In the data rows, zero lies at 4.5, halfway between 4 and 5.
Here are some points, one per row:
[5 3 6 4 3 4 4 3 4 5 4 2 4 5 4 6 4 7 4 6 5 6 9 4 5 6 2 7 4 5 2 4]
[3 5 2 4 4 8 3 4 2 6 2 6 6 7 8 3 5 5 4 7 6 5 5 3 6 9 3 5 4 4 5 4]
[3 5 2 4 4 4 6 5 4 5 4 4 5 6 6 6 6 2 3 2 1 6 4 4 3 7 2 6 5 4 5 4]
[7 6 4 9 6 2 6 6 4 3 7 2 3 4 4 2 7 4 3 0 3 7 6 5 4 6 4 3 3 4 6 7]
[7 6 6 4 7 3 5 5 4 3 7 4 4 5 7 3 8 5 5 6 7 4 7 3 6 5 5 2 3 6 5 0]
[7 2 3 6 5 6 4 4 4 5 6 4 1 7 3 5 4 1 7 3 4 2 5 4 6 5 5 4 5 5 3 5]
[8 6 5 1 5 8 7 3 4 2 6 7 2 4 4 4 4 4 3 3 5 5 6 4 4 3 5 7 5 0 6 7]
[5 4 6 6 8 5 4 4 6 1 4 4 9 3 4 5 5 6 6 2 4 7 5 8 4 7 1 4 1 4 6 4]
[5 6 4 5 4 5 6 5 3 6 2 2 2 4 4 3 4 4 5 4 2 2 3 6 3 5 3 5 3 3 4 2]
[4 5 7 1 2 3 3 3 6 7 4 4 5 2 6 5 8 1 8 4 8 4 3 8 3 4 3 5 3 3 5 7]
[1 7 4 5 6 3 6 3 7 2 6 5 5 7 6 3 5 7 3 7 4 5 5 7 6 5 3 4 4 5 5 7]
[5 5 2 5 7 3 2 4 6 7 0 8 0 4 3 4 6 5 6 5 8 4 7 4 3 5 2 5 5 4 1 5]
[7 4 6 7 3 2 4 8 3 5 2 5 5 5 3 6 5 3 5 4 3 4 3 4 5 2 2 3 7 6 5 5]
[7 6 7 5 2 2 4 6 5 5 1 8 6 2 5 1 2 7 5 5 5 5 5 5 4 4 5 4 2 4 2 4]
[6 4 4 6 0 5 6 5 4 4 7 3 3 5 5 4 6 5 5 3 3 7 5 7 6 3 3 9 4 8 5 5]
[6 5 3 4 5 4 3 4 3 5 5 5 5 1 2 7 5 5 4 4 2 3 4 5 3 7 8 5 4 4 3 6]
[5 5 3 3 8 4 5 3 1 8 5 3 3 4 5 7 2 4 4 6 6 3 6 7 7 1 3 2 6 1 3 6]
[3 6 2 6 5 4 0 4 4 4 6 4 6 3 2 4 4 7 5 4 3 7 5 2 8 2 4 6 2 7 2 7]
[6 3 3 4 4 6 8 1 4 5 2 3 7 4 3 6 3 4 8 3 6 5 2 5 5 3 4 5 2 8 6 5]
[3 5 5 5 7 5 7 5 5 6 3 4 3 0 5 3 5 3 1 5 5 5 4 2 5 1 4 6 5 5 5 0]
[6 6 4 4 7 3 6 0 7 6 0 6 6 7 6 4 5 5 5 2 2 6 0 1 5 5 5 5 6 4 5 5]
[3 2 5 3 4 6 3 3 7 3 5 4 3 6 7 6 3 4 3 3 4 6 5 1 5 4 5 0 4 6 4 5]
[0 5 3 2 6 6 3 4 3 6 5 4 4 5 5 3 4 7 4 7 4 9 3 9 4 6 6 3 9 5 5 3]
[3 3 6 3 6 5 7 8 5 6 6 5 3 5 6 4 1 4 6 3 3 2 3 6 5 7 5 7 6 7 2 6]
[5 3 6 2 4 2 4 4 4 4 4 6 5 6 6 4 3 5 6 5 2 8 6 6 5 5 4 5 6 5 3 6]
[6 5 6 4 6 7 1 7 3 6 4 0 7 2 7 5 4 5 4 3 4 4 6 5 7 3 3 5 3 3 6 4]
[8 3 3 3 4 4 8 6 5 4 4 5 7 5 6 5 6 6 6 8 3 6 6 0 5 7 4 5 6 6 6 4]
[7 4 5 5 6 7 4 8 4 8 2 7 6 4 3 5 6 3 1 6 3 6 4 7 2 4 3 4 4 5 5 4]
[5 0 3 5 6 3 3 7 5 5 6 2 5 5 5 0 1 3 5 4 5 4 6 5 0 5 3 3 5 2 4 5]
[4 3 3 6 3 4 4 6 8 4 4 4 6 5 4 2 5 5 3 7 6 5 3 2 3 6 5 8 3 1 5 1]
[3 4 6 6 3 2 4 4 3 3 2 7 3 8 5 6 4 4 5 2 6 8 1 2 5 6 6 3 3 2 5 4]
[4 3 4 5 5 5 5 9 5 2 6 8 4 3 9 7 5 9 6 4 7 5 4 4 4 1 6 4 5 3 5 6]
[8 4 7 5 6 6 5 6 5 2 4 3 4 5 4 5 4 5 4 6 4 6 4 9 4 4 8 6 6 4 6 5]
[4 6 4 4 4 6 3 4 6 3 4 6 2 5 4 5 1 5 6 5 5 3 3 4 6 2 3 4 4 3 6 4]
[3 4 4 6 3 3 4 5 2 6 3 2 5 4 4 4 6 6 5 3 6 4 4 4 6 3 5 6 7 3 7 5]
[3 4 7 4 7 4 7 4 3 5 5 5 3 4 0 2 2 4 6 3 6 5 5 3 3 3 7 6 5 7 3 2]
[7 5 3 5 3 6 4 2 5 2 5 6 2 3 4 2 0 2 3 5 4 5 4 7 5 7 6 4 5 3 3 3]
[3 1 6 8 4 6 9 0 6 4 6 7 6 4 6 7 5 5 3 3 4 6 8 4 5 2 4 2 4 3 2 2]
[5 4 2 4 5 5 6 6 8 5 5 5 6 7 3 4 4 1 5 8 3 7 5 4 7 5 5 7 6 5 4 7]
[5 5 1 2 5 4 6 7 3 1 6 5 6 5 3 6 4 6 8 4 3 2 5 5 5 4 1 3 4 4 8 3]
[3 2 5 3 6 4 4 4 4 4 3 4 5 4 6 4 4 2 5 3 6 6 6 3 7 3 5 5 4 5 9 8]
[3 4 7 4 3 5 5 6 2 3 3 5 5 4 5 6 5 3 2 5 4 3 4 4 8 8 6 6 2 4 5 4]
[5 7 4 7 8 1 5 4 3 4 3 6 7 5 9 5 3 4 5 6 5 2 5 5 5 4 5 7 6 5 3 6]
[4 6 3 7 6 6 5 5 6 5 5 4 1 7 5 6 6 6 8 7 6 5 4 5 4 3 6 7 0 5 4 4]
[4 1 6 3 5 4 7 3 4 3 5 3 6 4 5 3 6 6 5 7 5 3 3 5 3 5 4 5 3 5 1 4]
[6 7 4 3 3 4 7 5 5 8 7 7 5 5 4 3 5 7 2 4 5 0 4 8 5 5 5 1 5 1 4 6]
[6 5 3 7 3 4 5 7 7 5 3 4 4 6 6 7 1 5 3 5 5 4 4 5 1 6 4 3 5 7 6 5]
[6 4 6 2 5 4 4 4 5 7 5 4 4 9 5 4 5 7 2 7 3 5 4 3 4 4 4 6 2 4 5 3]
[5 4 5 4 5 2 1 9 6 5 6 7 5 5 2 7 3 3 1 3 7 5 2 4 5 5 4 5 4 5 5 2]
[3 8 2 4 5 5 3 4 3 3 6 8 6 7 4 4 3 3 3 5 5 4 5 7 4 4 4 6 3 9 5 4]
[3 5 6 7 4 4 2 1 7 4 6 5 8 4 6 6 4 3 5 8 5 3 3 7 5 6 5 6 8 4 5 5]
[2 6 5 8 3 3 3 3 2 7 5 4 5 6 1 5 5 5 2 7 4 7 6 4 1 5 5 4 3 1 7 5]
[6 5 6 4 3 4 4 1 4 5 5 6 7 4 3 5 4 4 7 3 4 5 5 5 5 3 7 4 1 3 8 4]
[3 6 4 1 2 3 5 6 5 2 0 2 5 7 3 5 6 7 7 3 3 3 7 5 4 4 6 3 5 5 5 6]
[4 3 3 5 3 5 4 3 5 2 1 6 2 2 5 3 6 4 2 6 4 3 5 8 6 5 5 2 5 6 7 3]
[5 4 3 3 2 2 5 4 2 4 6 4 3 1 4 6 3 6 3 5 1 2 5 5 5 8 5 4 4 5 4 2]
[3 3 8 9 4 7 6 5 5 6 3 4 4 5 5 1 3 7 8 3 3 4 5 5 6 6 3 6 6 1 7 6]
[2 3 3 2 6 4 2 6 6 3 2 4 4 5 4 7 4 6 5 4 0 2 4 6 7 4 6 6 2 2 2 4]
[7 7 6 6 5 3 5 5 4 3 4 2 4 0 3 8 4 4 5 8 3 4 2 1 4 7 5 3 5 5 5 6]
[7 5 3 3 2 7 4 5 5 7 5 5 4 4 4 4 6 6 5 2 5 6 3 5 5 6 3 3 5 6 3 7]
[5 8 8 4 2 3 6 4 7 4 6 4 4 7 6 4 5 2 6 4 2 5 5 5 3 4 4 4 6 4 2 3]
[4 4 7 4 5 4 2 2 4 4 4 2 4 5 7 5 8 4 5 5 3 4 5 3 0 2 5 6 5 2 3 3]
[5 3 6 3 6 6 4 4 6 6 4 3 4 6 6 6 6 6 2 3 4 3 5 5 5 4 7 3 7 6 4 4]
[5 6 1 7 4 7 1 4 9 7 6 4 6 5 5 4 6 4 7 3 3 4 4 4 3 2 8 4 3 5 4 5]
[5 5 6 5 8 7 5 7 2 5 4 4 3 3 3 3 5 3 7 5 5 5 5 6 4 6 4 2 3 6 3 5]
[3 2 3 3 7 3 5 4 4 3 4 5 6 6 2 4 6 5 4 4 6 5 0 5 3 4 7 3 3 5 4 5]
[4 5 7 4 5 6 4 5 7 4 6 4 5 7 3 5 9 2 3 5 6 4 6 3 6 4 2 4 5 1 1 6]
[5 2 4 5 5 4 5 3 5 5 6 4 3 3 8 2 2 3 2 3 3 0 4 5 3 4 2 5 2 6 4 6]
[7 4 1 7 3 5 2 5 4 2 3 2 5 6 3 1 5 6 5 4 6 4 6 6 5 4 5 3 7 4 4 5]
[5 5 3 5 3 1 5 3 5 5 6 1 1 4 6 7 4 2 4 4 8 6 4 7 6 5 4 4 5 6 5 3]
[5 4 7 6 3 8 7 4 0 4 5 4 5 6 5 6 5 5 4 7 7 5 2 4 3 3 4 2 3 5 2 4]
[3 6 5 3 4 8 5 5 3 0 3 5 6 4 4 6 5 2 3 3 6 2 5 3 0 3 4 7 8 5 2 3]
[6 6 4 3 6 5 4 4 7 7 6 6 7 3 6 7 4 6 6 1 5 5 7 4 4 6 4 5 5 7 4 0]
[3 3 3 3 4 4 7 6 4 3 6 7 1 1 4 5 6 5 8 4 4 7 3 4 2 5 3 4 4 3 4 6]
[1 5 5 5 4 3 7 6 5 6 4 4 8 4 3 5 4 2 3 7 2 6 6 5 6 1 5 2 4 5 1 2]
[5 4 2 6 3 5 7 4 5 5 5 2 6 5 3 5 4 4 3 2 9 6 5 4 6 6 5 7 7 3 4 5]
[4 8 7 5 3 6 4 6 5 4 3 4 1 3 5 2 5 2 6 4 6 4 6 3 6 7 6 2 5 5 5 4]
[5 4 4 4 3 6 2 4 3 4 7 2 7 3 5 2 5 4 4 5 5 5 1 2 8 5 5 6 4 3 1 3]
[4 2 5 5 4 6 4 5 5 3 7 6 7 2 6 4 6 2 5 9 5 3 4 1 4 4 3 3 5 6 7 5]
[6 1 4 5 3 2 3 4 1 5 4 8 3 5 3 4 9 5 3 4 4 3 6 5 5 3 5 6 6 7 6 6]
[5 5 5 3 6 4 3 3 7 4 5 4 6 4 3 2 5 5 4 5 4 3 4 2 3 5 4 3 5 7 4 7]
[5 3 5 3 4 4 0 2 4 4 7 5 3 5 3 4 4 5 8 5 2 5 3 5 4 2 3 4 6 4 7 1]
[3 4 3 3 4 2 7 5 5 6 6 4 5 4 4 3 6 5 3 5 5 3 6 3 4 5 9 7 1 5 6 6]
[3 2 7 4 5 6 5 4 7 6 5 5 3 4 1 7 2 6 4 5 5 2 7 4 3 6 4 5 5 7 7 5]
[3 7 2 4 5 5 6 5 3 6 5 5 5 2 5 5 3 2 7 6 4 5 8 2 3 3 6 3 6 5 5 3]
[6 6 4 2 4 5 5 3 7 5 4 1 0 1 6 4 4 6 1 5 4 8 2 5 5 3 3 5 4 6 5 7]
[3 8 6 5 4 4 2 5 0 5 5 5 5 6 5 4 1 7 3 3 5 4 4 2 3 3 4 5 5 6 6 7]
[3 7 6 6 6 5 5 3 5 5 7 6 4 5 1 4 7 8 4 4 4 3 3 4 7 5 3 5 9 5 4 3]
Along one direction, these points spread out more than along any other. Where along it does each point below lie, from 0 to 99? The average is 50, and the first point in the table lies past the average. One standard deviation of the points above along it is 16.
[4 6 4 4 4 6 3 4 6 3 4 6 2 5 4 5 1 5 6 5 5 3 3 4 6 2 3 4 4 3 6 4] 40
[2 6 5 8 3 3 3 3 2 7 5 4 5 6 1 5 5 5 2 7 4 7 6 4 1 5 5 4 3 1 7 5] 65
[8 6 5 1 5 8 7 3 4 2 6 7 2 4 4 4 4 4 3 3 5 5 6 4 4 3 5 7 5 0 6 7] 35
[3 4 7 4 3 5 5 6 2 3 3 5 5 4 5 6 5 3 2 5 4 3 4 4 8 8 6 6 2 4 5 4] 59
[5 8 8 4 2 3 6 4 7 4 6 4 4 7 6 4 5 2 6 4 2 5 5 5 3 4 4 4 6 4 2 3] 60
[4 5 7 4 5 6 4 5 7 4 6 4 5 7 3 5 9 2 3 5 6 4 6 3 6 4 2 4 5 1 1 6] 79
[7 2 3 6 5 6 4 4 4 5 6 4 1 7 3 5 4 1 7 3 4 2 5 4 6 5 5 4 5 5 3 5] 28
[5 5 3 5 3 1 5 3 5 5 6 1 1 4 6 7 4 2 4 4 8 6 4 7 6 5 4 4 5 6 5 3] 31
[4 3 3 6 3 4 4 6 8 4 4 4 6 5 4 2 5 5 3 7 6 5 3 2 3 6 5 8 3 1 5 1] 81
[5 4 2 4 5 5 6 6 8 5 5 5 6 7 3 4 4 1 5 8 3 7 5 4 7 5 5 7 6 5 4 7] 65
[6 7 4 3 3 4 7 5 5 8 7 7 5 5 4 3 5 7 2 4 5 0 4 8 5 5 5 1 5 1 4 6] 29
[7 5 3 5 3 6 4 2 5 2 5 6 2 3 4 2 0 2 3 5 4 5 4 7 5 7 6 4 5 3 3 3] 25
[5 4 2 6 3 5 7 4 5 5 5 2 6 5 3 5 4 4 3 2 9 6 5 4 6 6 5 7 7 3 4 5] 51
[5 5 5 3 6 4 3 3 7 4 5 4 6 4 3 2 5 5 4 5 4 3 4 2 3 5 4 3 5 7 4 7] 57
